A single turn carries every row of the set below to another of its rows. Some are shown first; where does it send the rows asked next?
Zilod: [-34  29   9  13  -3  40   4  -2 -18   5 -24  29   1 -28  22]
pefug: [-15  39  -5  25  -3   0   2 -43 -22  -9 -12  -1  -7 -25   9]
Todas: [-12  46   3   8  16  11  37   6 -21  13 -11  -3 -15 -21 -30]
nedeg: [-23  24  -9  12   8  -3  11  -3  -3   9 -16   3 -19   5  40]
rez: [-19  26  -9  -3  11   6  16  11 -20  20   3 -31 -12   9  14]
zaleb: [ -5  42   6  16   4  24  33  -8 -12   5  -4 -24  17 -18 -20]
filep: [-16  -9 -12  17  -4   4   9   0 -20  -5  -8  11 -29 -14  26]
Kuges: [-27  33 -25   1   3  12   3   9 -45   7 -29  -8   0 -43 -16]
zur: [-32  23 -26   0   1   2  -3   8 -39   1 -28  12   6 -38 -19]
lig: [-36  55   4  13  -2  27   4 -18 -19   7 -13   0  -7 -18  30]
gibir: [ -9  20   0   8   6  29  30   4 -21   5 -12  -6  40 -11 -20]
pugu: [-30  31  -8 -10   9  -5  33 -10 -20  12 -21   8  16   8 -19]
mun: [-15   7  -6   7  15  21  15  20 -20  15 -26   9  -8  -5  41]
Tekud: [ -4  15   1  19   6  37   7  -8 -46   3 -29   7  13 -40  11]
neso: [-33  42   2  20   1  13  -8 -11 -14  -2  -6  30   3 -11  21]
vit: [-12 -11 -14  13   3  19  11  12 -37   2 -13   4 -14 -12  32]
Pakeg: [-17  30   0  12  -1   3  25 -20  -2  -4  -3  -3  29  -1 -21]
nad: [-33  42 -29   1   2  -4  -1  -3 -41   3 -22 -10   1 -29 -15]
Penuk: [-26  24  -9 -11  12   9  36   2 -31  16 -26   7  23   2 -18]
Suzib: [ -6  28   6  12  11  25  32   2 -20   3  10 -17  11 -36 -23]
gal: [-16   7  -2  17  12   8  10  13  -2   7 -18  24 -24 -11  31]
kuga: [-25  46   1  14   9  37  -2   6 -37  10 -10  12  14 -15  31]
tafu: [-35  32 -26   4  -4  -7  -2  -5 -28  -2 -23   4  -8 -39 -21]
lelur: [-21 -13  -2   0   6   9   8  20  -5   9  -9  20  -7  -4   1]
tev: [ -6  44  -9  21   9  20   4 -21 -50   5 -13 -17  13 -19  17]
nok: [-20   3  -3  -5   3  18  28  -8 -19   3  -4   0  40 -16 -16]
vam: [-10  20   7  17   5  12  25  -8  -4  -4  11   2   5 -36 -30]
vel: [-13  30  -8  14  17  15  16  13 -17  17 -14 -10 -22  -5  40]
runu: [-18   8 -18  16  -1  -2   9  -8 -25  -2  -3  -8 -25  -1  33]
Poven: [-23  20  -6  -2   2   5  29 -23 -15   2   3 -17  32  -6 -12]
zum: [-12  10  -4  26  -1   9  -3 -24 -28 -12 -20  33  12 -28   4]
lafu: [-26  14  -3   4  -1  -8  11  -3   8   7   1  -5 -29   0   2]
lapi: [-13   2   0  -2  12  33  20  31 -23  22 -13 -11  -9 -12   8]
bifa: [ -9  16   9  18  -1  21  28  -4   0  -5  -9  11  17 -26 -30]
Kinil: [-10   8 -14  16   3  18  15   5 -37   6  -7 -19 -24 -11  34]
tek: [-15  33   6   9  14   9  34   9 -14   9 -16  15 -12 -24 -34]

pefug turns into zum
lelur turns into lapi
Where do these go?
Penuk turns into Todas
vam turns into nok
bifa turns into gibir
vit turns into Kinil
nedeg turns into gal
Kuges turns into nad
lig turns into neso

